In the rows, zero is written as 128.
A single turn carries every row of the set below to another of its rows. Some are shown first; where does it send the rows asked next?
z_675: [118 109 142 148 112 124 132 107 160 141  88 122 131 105 109 139 115]
z_643: [127 102 119 140 127  75 142 111 114 127 160 151 137 126 126 127 157]
z_144: [119 121 116 127 102  85 140  96 126 120 162 111 132 153 109 120 152]
z_542: [124 111 107 121 132 103  90  82  98 113  81 141 121 126 142  95 123]
z_324: [129 111 116 134 117  78 142 103 123 118 164 127 139 140 118 128 159]
z_448: [139 135 100 133 132 124  82 101 156 135 112 135 103 137 104 138 153]
z_511: [116  93 111 138 118 112 134 136  94  94 163 149 117 116 124 112 113]
z_148: [ 70 108 120 115 108 138 123 123 105 127 156 126 134 136  98 119 145]
z_597: [153 127 114 133 155 152 112 131 125 105 121 109 121 138 157 130 110]
z_381: [150 133  95 128 157 102  91 109 100 128  99 136  98 139 125 120 150]
z_826: [122 124 137 149 122 126 129 121 158 156  94 117 118 116  97 148 127]
z_629: [ 87 118 128 136  98  96 131 108 101 153 146 149 108 132 114  93 122]
z_663: [139 121 100 124 151  97  92  97  88 118  87 138 109 133 137 104 136]
z_153: [114 107 112 123 114 114  86  73 126 113  83 142 128 122 136 101 118]
z_997: [112 123 107 127 131  94 120 151 117 100 175 117 131 130 133 112 139]
z_504: [119 101 143 144 113 111 135 100 142 125  80 118 141 104 126 124 104]
z_158: [126 106 137 139 124  95 138 102 118 116  75 109 140 109 136 114 103]
z_510: [ 99  87 117 133 108 130 135 126  89 106 154 153 118 120 110 113 116]
z_84: [134 119 131 136 140  87 139 114  99 121  76  98 128 120 137 112 112]
z_459: [114 113 112 126 107 126  82  74 154 120  93 140 127 123 123 113 125]
z_503: [105 133 128 119 142 172 100 122 132 136 109 107 134 139 148 124 117]
z_494: [104 118 131 121 142 179 106 116 118 136 100 121 134 133 145 126 115]
z_696: [149 139  94 131 149 113  86 110 128 135 110 135  96 142 111 134 158]
z_956: [ 94 129 111 118 127 104 115 146 121 114 173 107 137 138 123 115 151]
z_464: [102 126 120 126  90  93 134  95 120 131 156 109 121 156 104 107 137]
z_117: [115 101 124 144 126  80 138 117 104 140 153 168 126 117 128 115 144]
z_253: [130 138 130 145 139 117 130 133 138 161  97 107 106 127  97 147 137]
z_685: [137 103 122 132 152 169 119 115 103 112 105 134 125 128 151 132 107]
z_860: [139 135 126 136 150  89 137 128  97 137  84  93 114 131 125 121 125]
z_297: [118 107 129 127 148 177 115 113 106 125 100 133 131 128 148 129 111]
z_718: [119 142 123 122 146 162  98 130 141 127 118  98 130 142 152 124 118]
z_104: [ 76 124 116 112 117 124 117 134 116 126 164 110 139 141 108 119 153]
z_247: [ 80  93 121 123 103 141 130 120  94 119 151 143 125 128 100 118 128]
z_363: [ 99 107 127 142 114  89 133 116  98 151 148 167 113 120 123 102 130]
z_252: [ 89 125 124 129  87  98 130 100 110 145 149 126 109 146 105  96 125]
z_960: [137 143 126 141 150 102 133 137 113 152  92  97 105 133 109 135 137]
z_947: [123 108 107 135 127  96 128 147 105  93 172 135 122 120 134 111 123]
z_368: [123 124 107 131 113 130  80  87 166 129 106 138 117 130 109 131 139]
z_610: [140 139 116 127 151 153 104 133 137 114 123  98 125 142 155 128 114]
z_52: [153 112 117 134 155 158 118 124 111 103 114 124 122 132 156 132 107]

z_860 -> z_84
z_663 -> z_542
z_629 -> z_252
Where do these go?
z_494 -> z_503
z_997 -> z_947

A single turn carries every row of the set below to another of its rows. Some are shown first; where does it send the rows asked next?
z_900: [123 114  97 127 141 127 100  98 105 118 112 110 140 135]
z_530: [138 112 157 129  99 121 130 131 150 121 137 141  83 125]
z_450: [120 105 130 165 157 128 110  96 138 142 171 105 127 105]
z_599: [126 114  97  78 127 108 112 112 135 128 132 142 130 115]
z_594: [127  89 120 124 135 100 130 122 158 101 158 129 109  97]
z_817: [137  90 120 124 134 111 131 119 161 106 157 118 101  93]
z_101: [105 118 148 137 116 152 108  88 158 126 140 144  89 121]
z_218: [127 149 114 117 125 113 137 148 172 107 140 123 106 135]
z_473: [126 157 134 125 117 145 167 127 135 145 136 132  97 144]
z_76: [ 95 119 139 164 150 149 142  89 155 130 147 110 115 141]
z_695: [136 133 146 139 150 101 139 141 142 101 172 125 133 105]
z_298: [100 103 129 167 153 142 132 126 155 135 162 103 145 122]
z_245: [132 142 145  91 121 151 127 139 131 141 123 131  89 131]
z_396: [132 125 145 147 117 104 172 117 133 107 155 139 118 141]
z_927: [136 115 109 134 121 136  97  87 105 107 135 137 107 111]
z_257: [125 107  90 134 148 122  92 105 119 131 130 113 153 127]
z_757: [119 142 134 105 107 133 115  81 109 136 120 114 112 143]
z_801: [ 98  86 126 117 151 153  97 108 142 151 149 131 119 105]
z_425: [133 110  89  81 136 114 120 110 133 127 131 131 128 110]
z_906: [111 111  98 134 143 116 100 105 119 111 127 107 158 130]
z_274: [125 115 147 152 109 137 144 128 166 113 127 108 101 148]
z_217: [134 142 131 100 146 130 129 149 136 139 141 142 171 128]
z_210: [ 93 121 151 144 122 154 102  94 142 105 135 123 102 143]
z_905: [139 141 130 123 150 133 134 100 126 129 194 141 119 152]
z_691: [110 105 131 163 159 132 120 118 150 135 171  95 134 110]
z_53: [147 122 146 143 168 123 102 118 149 124 105 123 134 142]
z_800: [ 93  93 130 118 157 145 107  98 144 153 149 128 125  96]
z_580: [129 139 138 111 132 139 150 132 105 154 136 150 159 127]
z_981: [135 116  82 125 147 134  98 101 130 145 135 124 151 134]
z_980: [135 115 154 147  99 138 147 128 165 113 139 126 102 145]
z_299: [128 140 124 110 145 131 131 134 116 148 138 149 174 118]
z_122: [123 136 149 113 141 145 147 136  97 135 119 143 138 149]
z_57: [131 135 123 145 131 110 168 134 153 101 167 132 124 126]
z_897: [118 114 144  97 151 137 145 152 146 151 148 145 128  98]
z_323: [117 129 148  97 151 132 146 142 150 148 147 145 121  91]
z_292: [118 142 130 118 148 133 139 126  99 149 137 136 167 112]
z_225: [124 115 110 118 133 137 119  90 122 119 109  94 136 159]
z_77: [132 133 131 134 155 107 124 116 164 155 155 104 118 164]
z_32: [161 118 160 125 143 139 117  94 114 113 147 146 151 131]
z_222: [123 133 125  90 107 147 108  83 144 130 127 116 101 132]
z_884: [ 95 105 144 162 151 140 123 107 155 133 153  89 131 125]
z_126: [139 155 136 119 120 148 154 131 126 145 121 140  96 140]
z_820: [ 98 114 154 144 121 155 103  97 126 107 117 122 113 141]
z_112: [120 144 132 108 102 137 130  84  99 129 128 132 117 142]
z_593: [139 138 125 135 142 106 156 139 146 107 173 128 142 108]
z_851: [113 110 180 144 133 137 110 125 150 131 131 101 120 103]
z_666: [120 138 126 104 111 156 134 112 132 174 158 145 135 132]
z_796: [142 132 109 144 134 108 169 136 135 114 165 126 138 115]

z_695 -> z_450
z_820 -> z_112
z_210 -> z_757
Where do these go?
z_905 -> z_77
z_396 -> z_76
z_599 -> z_323
z_691 -> z_257
z_245 -> z_530
z_900 -> z_580
z_851 -> z_927
z_298 -> z_906
z_897 -> z_594

A single turn carries every row of the set below to another of its rows. Some are shown first; where does it send the rows asked next?
z_759: [127 133 124  73 146 136 144 112  94 131 110 120 134 142 109 165]
z_343: [152 147 147 141 113 123 153 129 105 130 144 122 118 140 108 190]
z_748: [161 129 152 139  94 120 111 134 118 137 150 122 135 137 138 101]
z_706: [133 149 124 156 134 121 133 119 118 162 105  95 129 113 141 158]
z_476: [151 156 113 139 100 107 139 122 151 158 110 114 124 100 108 125]
z_758: [156 133 115 104 109 116 112 117 124 160 112 105 141 119 122  98]
z_858: [131 151 119 154 132 124 144 115 122 161  99  91 129 114 131 156]
z_990: [104 131 157 160 129 141 158 133 132 107 111 151 118 127 144 142]
z_667: [157 156 112 142  99 107 139 119 150 155 110 105 133 107 108 128]
z_477: [107 114 155 115 139 148 129 126 106 112 120 140 136 144 156 109]
z_998: [141 132 157 117 127 135 139 127  84 121 151 123 128 157 125 174]
z_443: [102 122 155 119 147 145 128 124 107 109 123 136 141 142 163 121]
z_412: [133 124 147 109 101 128 130 132 143 104 129 158 136 132 127  85]
z_462: [148 148 115  81 110 115 157 119 138 122 113 141 128 125  78 154]
z_725: [150 144 113  79 121 110 157 114 132 123 119 147 116 131  83 152]
z_394: [ 99 121 158 120 141 147 133 126 106 112 128 139 133 142 158 115]
z_903: [126 127 150 108 109 131 133 128 139  96 136 153 144 141 132  89]
z_98: [100 136 120 124 144 137 159 116 138 130  74 134 123 109 128 138]
z_590: [156 135 154 140  95 117 111 135 125 127 157 127 140 137 142 106]
z_975: [128 141 124 155 137 129 140 119 114 163  95  97 123 114 138 154]
z_159: [157 145 142 137 120 115 155 125 106 129 148 132 106 144 109 185]
z_392: [ 97 142 117 124 148 135 158 114 133 136  80 126 123 107 130 141]
z_857: [100 122 157 119 141 148 138 124 112 102 124 139 140 146 155 117]
z_151: [154 138 118 100 114 114 105 117 123 155 121 104 149 122 130 100]
z_145: [102 144 118 130 147 136 162 112 138 131  77 121 129 112 127 148]
z_492: [154 135 152 135  92 117 116 134 123 133 158 127 134 135 136  98]
z_626: [155 133 131  93 138 121 131 115  82 142 143 115 123 154 117 162]
z_475: [160 140 119 106 105 113 113 117 126 154 125 101 149 126 122  98]
z_755: [ 98 139 151 155 136 141 164 127 135 103 109 143 125 128 142 148]
z_25: [ 97 139 152 155 132 138 164 130 136 107 113 151 115 122 140 142]
z_354: [152 134 134  90 130 129 127 118  82 144 138 105 137 150 115 161]
z_178: [155 157 115 140  98 103 135 123 156 151 110 118 130 102 111 128]
z_955: [136 146 139 108 108 123 169 129 140  99 126 159 119 132  88 166]
z_807: [154 151 116 149  98 109 141 124 151 155 104 116 122 102 110 131]
z_243: [123 126 146 101 109 129 132 129 139 104 134 157 137 132 131  84]
z_232: [128 149 123 157 131 124 141 118 117 165 104  96 120 110 135 155]
z_449: [163 144 142 121 103 109 155 128 125 115 155 151 110 143  96 162]
z_465: [147 133 150 118 134 126 143 124  85 124 154 130 115 158 124 173]
z_325: [137 133 125  57 125 129 142 116 116 114 120 142 138 141  95 138]
z_964: [142 145 131 104 117 114 169 123 136 105 130 163 109 135  91 163]
z_310: [141 131 120  60 135 121 145 112 111 118 124 145 125 145  99 141]
z_789: [101 144 115 119 149 131 152 113 139 133  76 126 130 106 131 143]
z_231: [103 141 151 159 131 134 158 131 140 105 111 149 121 121 144 149]
z_784: [153 138 118 104 109 115 109 118 120 161 125 103 140 121 125  97]
z_270: [135 132 121  75 151 127 145 109  92 133 119 125 122 146 111 163]
z_786: [124 129 145 103 111 126 130 129 146  98 128 159 142 130 133  91]
z_642: [157 134 151 131  94 120 115 130 124 126 156 123 144 143 136  98]
z_179: [161 146 149 125  91 116 151 134 127 112 153 144 121 140  95 164]

z_858 -> z_667
z_394 -> z_25
z_975 -> z_807
Where do these go?
z_998 -> z_955
z_159 -> z_725
z_151 -> z_590

